m =
-0.05,-0.05,-0.03,0.07,0.00,0.06,-0.04,0.02,0.03,-0.08,-0.05,-0.01
-0.06,0.03,0.00,0.02,-0.13,0.05,0.06,0.14,-0.03,-0.10,0.11,-0.21
-0.03,-0.04,-0.07,0.02,0.05,0.11,0.01,0.03,-0.07,-0.10,0.01,-0.01
m[0,-12]: -0.05
m[-3]: [-0.05, -0.05, -0.03, 0.07, 0.00, 0.06, -0.04, 0.02, 0.03, -0.08, -0.05, -0.01]
m[-2]: [-0.06, 0.03, 0.00, 0.02, -0.13, 0.05, 0.06, 0.14, -0.03, -0.10, 0.11, -0.21]
m[-2,-5]: 0.14
m[-1,-9]: 0.02
m[-2,-8]: -0.13
m[-1,-4]: -0.07
m[-1,-3]: -0.10
m[-2,-6]: 0.06
m[-3,9]: -0.08
m[0,-7]: 0.06
m[:, 0]: [-0.05, -0.06, -0.03]
m[-1,-10]: -0.07
m[0,-9]: 0.07
m[-1,5]: 0.11
m[2,-5]: 0.03
m[0,7]: 0.02
m[:, 11]: [-0.01, -0.21, -0.01]
m[:, 5]: [0.06, 0.05, 0.11]
m[2]: [-0.03, -0.04, -0.07, 0.02, 0.05, 0.11, 0.01, 0.03, -0.07, -0.10, 0.01, -0.01]
m[-3,-2]: -0.05

arr = 720  325  949  667  213  758  332  576
arr[0] -> 720
arr[3] -> 667
arr[7] -> 576

A = (383, 205, 591, 853, 373, 485, 695, 574, 332, 406, 52, 400)
A[0]: 383
A[2]: 591
A[10]: 52
A[6]: 695
A[3]: 853

M =
-24.0	2.8	-28.0	-6.7	34.4	18.2	54.1	36.2	17.3
-11.0	-34.3	-26.2	-35.0	4.1	-13.7	18.7	43.8	6.8
-5.1	-13.2	-31.5	-30.2	-20.6	-8.4	23.1	10.6	33.3
-17.3	-36.5	-18.5	-33.6	8.5	-23.8	13.6	33.7	-8.4
19.5	-16.9	-51.2	-28.2	-27.3	-2.5	12.9	13.2	22.0
-8.9	19.5	-35.5	-0.2	1.2	11.5	44.0	-15.6	25.6
-50.8	-17.0	22.0	-30.2	-3.2	-35.1	18.8	-0.2	20.6
-25.9	-22.6	-20.8	-23.0	21.6	-13.2	31.3	28.5	-4.8
-23.3	-19.2	-17.9	-31.2	-3.2	-15.2	27.9	20.9	23.8
-14.4	-19.2	-26.5	-32.6	-14.9	-16.7	24.8	10.9	25.6
26.3	-28.1	-58.9	-27.3	-2.3	12.7	16.5	56.3	10.1
-18.9	-37.1	-7.9	-29.4	11.6	-26.8	6.0	30.1	-17.7
M[0,0] -> -24.0
M[:, 7] -> [36.2, 43.8, 10.6, 33.7, 13.2, -15.6, -0.2, 28.5, 20.9, 10.9, 56.3, 30.1]
M[3] -> [-17.3, -36.5, -18.5, -33.6, 8.5, -23.8, 13.6, 33.7, -8.4]
M[6,8] -> 20.6
M[11,1] -> -37.1
M[5,3] -> -0.2
M[2] -> [-5.1, -13.2, -31.5, -30.2, -20.6, -8.4, 23.1, 10.6, 33.3]
M[6] -> [-50.8, -17.0, 22.0, -30.2, -3.2, -35.1, 18.8, -0.2, 20.6]
M[5,5] -> 11.5
M[1] -> [-11.0, -34.3, -26.2, -35.0, 4.1, -13.7, 18.7, 43.8, 6.8]
M[4,6] -> 12.9
M[4,7] -> 13.2
M[9,6] -> 24.8
M[5,0] -> -8.9
M[9,0] -> -14.4
M[9,4] -> -14.9
M[0,4] -> 34.4
M[:, 3] -> [-6.7, -35.0, -30.2, -33.6, -28.2, -0.2, -30.2, -23.0, -31.2, -32.6, -27.3, -29.4]
M[9,1] -> -19.2
M[:, 2] -> [-28.0, -26.2, -31.5, -18.5, -51.2, -35.5, 22.0, -20.8, -17.9, -26.5, -58.9, -7.9]
M[8,2] -> -17.9
M[4,5] -> -2.5
M[4] -> [19.5, -16.9, -51.2, -28.2, -27.3, -2.5, 12.9, 13.2, 22.0]
M[8,8] -> 23.8
M[11,5] -> -26.8
M[8,0] -> -23.3
M[6,6] -> 18.8
M[2,7] -> 10.6
M[4,3] -> -28.2
M[1,1] -> -34.3
M[:, 1] -> [2.8, -34.3, -13.2, -36.5, -16.9, 19.5, -17.0, -22.6, -19.2, -19.2, -28.1, -37.1]
M[11,4] -> 11.6
M[2,0] -> -5.1

a =
1.6	2.3	-4.3	34.9	-6.4	34.9	-6.0	-13.7	-0.4	15.3	3.4	18.2	-6.7	14.0	-10.2	69.3
0.6	1.5	-9.4	-4.0	-3.1	-4.0	1.6	-1.2	-2.6	4.6	-4.6	2.8	-3.6	3.9	-0.3	5.1
-25.5	3.4	-7.2	17.8	-3.1	17.8	-1.1	-0.8	-14.4	28.9	-20.8	17.1	-12.4	1.7	3.8	3.0
7.1	4.8	5.2	-0.9	-11.4	-0.9	-6.0	-12.3	-12.5	-3.7	-0.1	5.5	-6.1	-7.7	9.3	62.1
a[-4][-16]	1.6
a[-3][6]	1.6
a[3][-14]	5.2
a[-1][-9]	-12.3
a[-2][13]	1.7
a[0][7]	-13.7
a[1][2]	-9.4
a[:, 1]	[2.3, 1.5, 3.4, 4.8]
a[:, 11]	[18.2, 2.8, 17.1, 5.5]
a[2]	[-25.5, 3.4, -7.2, 17.8, -3.1, 17.8, -1.1, -0.8, -14.4, 28.9, -20.8, 17.1, -12.4, 1.7, 3.8, 3.0]
a[3][14]	9.3
a[-4]	[1.6, 2.3, -4.3, 34.9, -6.4, 34.9, -6.0, -13.7, -0.4, 15.3, 3.4, 18.2, -6.7, 14.0, -10.2, 69.3]
a[:, -4]	[-6.7, -3.6, -12.4, -6.1]
a[-4][5]	34.9
a[-3][-1]	5.1
a[-4][-2]	-10.2
a[3][6]	-6.0
a[1][-2]	-0.3
a[0][1]	2.3
a[0][-14]	-4.3
a[3][-5]	5.5
a[3][13]	-7.7
a[-1][8]	-12.5
a[-1][12]	-6.1
a[-2][7]	-0.8
a[3][-13]	-0.9
a[-2][-6]	-20.8
